827  698  660  707
260  451  474   36
ans = 707

 338  -425   848   129  -590
 205  -340   663    62  -360
  64   371   457  -139   309
ans = -360

501  434  464  804
744    9  112  498
ans = 804

211  182  241  169  160  253
193  190  151  140  206   48
184  192  171   95  206   71
ans = 48

 95   71  121  105
 80  102   76  123
123   57  225   67
ans = 123

606  523  541  366  503  102  625
315  567  206  274  523  726  829
579  285  357  616  404  568  790
ans = 829

108  158   61   80   99   64
142   42  209  205  158  213
ans = 64

761  559  761  670
 45  320   45   65
 31  367   31   38
ans = 65

  1   12    8   11   36
-12  -40   10   10  -47
ans = 36

79  99  76  45  95
41  61  12  20  24
38  49  71  39  47
ans = 24
---
[5.018, 6.733, -1.867, -0.671, -6.536] 5.018, -6.536

[[1.591, -1.970, -1.761, 6.094],
 [2.147, 6.586, -0.400, 0.058],
 [3.689, 0.361, -4.725, -3.770]] 1.591, -3.770

[[2.389, 1.599, 6.889, -5.687, -0.693],
 [5.034, -3.683, -2.758, 2.756, -4.808],
 [4.143, -1.813, -6.561, -2.362, -0.525]] 2.389, -0.525

[6.341, 0.619, 7.759, 8.387, -5.876, 7.228] 6.341, 7.228

[[-8.411, 0.993, 2.641, 5.570, -2.660, -7.749, 2.641],
 [0.844, 8.131, 2.013, -5.458, -3.058, 2.915, 2.013]] -8.411, 2.013

[-7.310, -0.509, 2.355, 1.952] -7.310, 1.952

[3.986, -6.667, -0.055, 5.984, 7.016, -7.327, -0.495] 3.986, -0.495

[-4.548, -0.271, -2.178, 8.417, 7.317] -4.548, 7.317
---
0.163,0.037,0.137,0.048,0.050,0.102,0.131
0.085,-0.056,0.061,-0.116,-0.180,-0.066,0.125
-0.177,-0.107,0.006,-0.179,-0.131,0.153,0.144
-> 0.061

-13.15,21.41,3.81,-5.52,1.51
3.41,-12.56,-9.55,3.82,16.59
-> -9.55

0.163,0.163,-0.230,0.234,0.067
0.054,0.062,0.116,0.077,0.107
0.054,0.152,0.076,0.088,0.062
-> 0.116

-0.17,0.06,-0.07,-0.06,0.11
0.04,0.06,-0.05,0.06,0.21
-> -0.05

0.04,-0.05,0.06,-0.04,-0.11,-0.11,-0.14
-0.14,-0.11,-0.12,-0.20,-0.02,-0.09,-0.05
-0.06,-0.15,-0.09,-0.19,0.13,0.09,0.10
-> -0.12

1.219,-1.133,-0.231,0.807,-0.364
0.443,0.245,-0.019,-0.176,0.514
-> -0.019

1.4,-1.5,-0.9,0.4,-1.1,-0.9,0.2
-1.2,0.3,-1.1,-0.4,-0.4,0.9,-0.5
0.5,0.2,-0.4,0.1,0.3,-0.9,1.6
-> -1.1

-1.035,-2.246,-0.728,0.678
0.079,0.719,1.925,-0.888
0.282,0.879,-0.765,0.209
-> 1.925

-11.9,-1.6,4.0,5.1,-0.4,-5.8,0.9
-21.6,-1.2,17.6,11.9,-2.3,-7.6,5.4
-14.5,-4.3,4.6,2.6,-1.6,10.7,-4.2
-> 17.6
---
[4 5 9 0 4] => 9
[ 53  72 237 222 212 171] => 222
[55 74 22 37] => 74
[ 27  15 -12  40 -40] => -12
[-995 -716  947  -76] => -716
[985 623 903 194] => 623
---
[ 0.0 -0.3 -1.9  1.1  0.0 -0.2  0.2] | 0.0
[-113.4   99.9  -35.3   81.6   29.7 -123.7] | 81.6
[  31.52  127.24  106.07 -104.87] | 127.24
[  60.1 -108.1   51.6  184.5   33.7] | 51.6
[-1.8 -0.6 -1.4  1.1 -0.7 -0.3] | 1.1
[-1.18 -0.64 -1.41  1.21] | -0.64
[ -4.2   0.5   0.7   1.9   5.9 -18.6  11.4] | 5.9
[ 10.73   4.07  -9.44  -9.71 -10.33   1.02  -2.52] | -10.33
---
1.113	-0.475	-0.051	-1.064	-0.787	-1.351	1.472
1.948	1.620	-0.137	0.005	-0.055	0.045	-0.944
6.133	5.087	-0.480	0.002	-0.174	0.092	-2.983
→ -0.051

-7.000	-2.752	-1.772	-0.426	-4.583	2.414
-4.161	2.179	0.494	-3.728	-2.437	0.928
-6.777	-2.152	-3.690	-2.551	-4.914	2.517
→ -1.772

-1.895	-2.772	1.331	-3.024	4.031
2.184	2.640	-2.354	3.398	-4.448
2.412	-6.348	1.761	-1.880	4.767
→ 1.331

0.804	-6.639	-2.938	-0.224	3.027
-4.437	-6.842	-1.992	1.346	5.384
1.763	-1.462	-2.933	-1.311	4.685
→ -2.938

7.951	-2.168	5.104	8.174	-2.193
0.787	-1.585	3.176	-4.128	0.656
2.830	-0.604	2.101	5.809	-2.654
→ 5.104

-3.042	0.810	2.391	-1.229
-1.691	1.186	0.746	-0.237
-5.974	-2.176	-4.390	-1.894
→ 2.391

0.151	5.472	6.462	-6.266	7.309	0.897
-1.525	-1.361	3.453	0.557	1.939	0.758
6.829	-0.238	-4.044	1.850	-7.868	-2.754
→ 6.462

3.778	2.545	-1.180	7.085
3.435	2.545	-1.180	5.527
3.543	4.791	-1.180	4.217
→ -1.180

-6.098	1.158	3.366	-4.641	-3.588
-4.046	6.323	-4.187	-1.496	-1.302
-0.668	-0.087	0.325	0.665	-0.400
→ 3.366

-0.515	2.413	-2.582	-0.624	0.963	1.153
2.343	-8.518	-1.193	-0.240	-4.621	0.886
0.072	-0.099	-0.428	-0.607	-0.514	0.553
→ -2.582
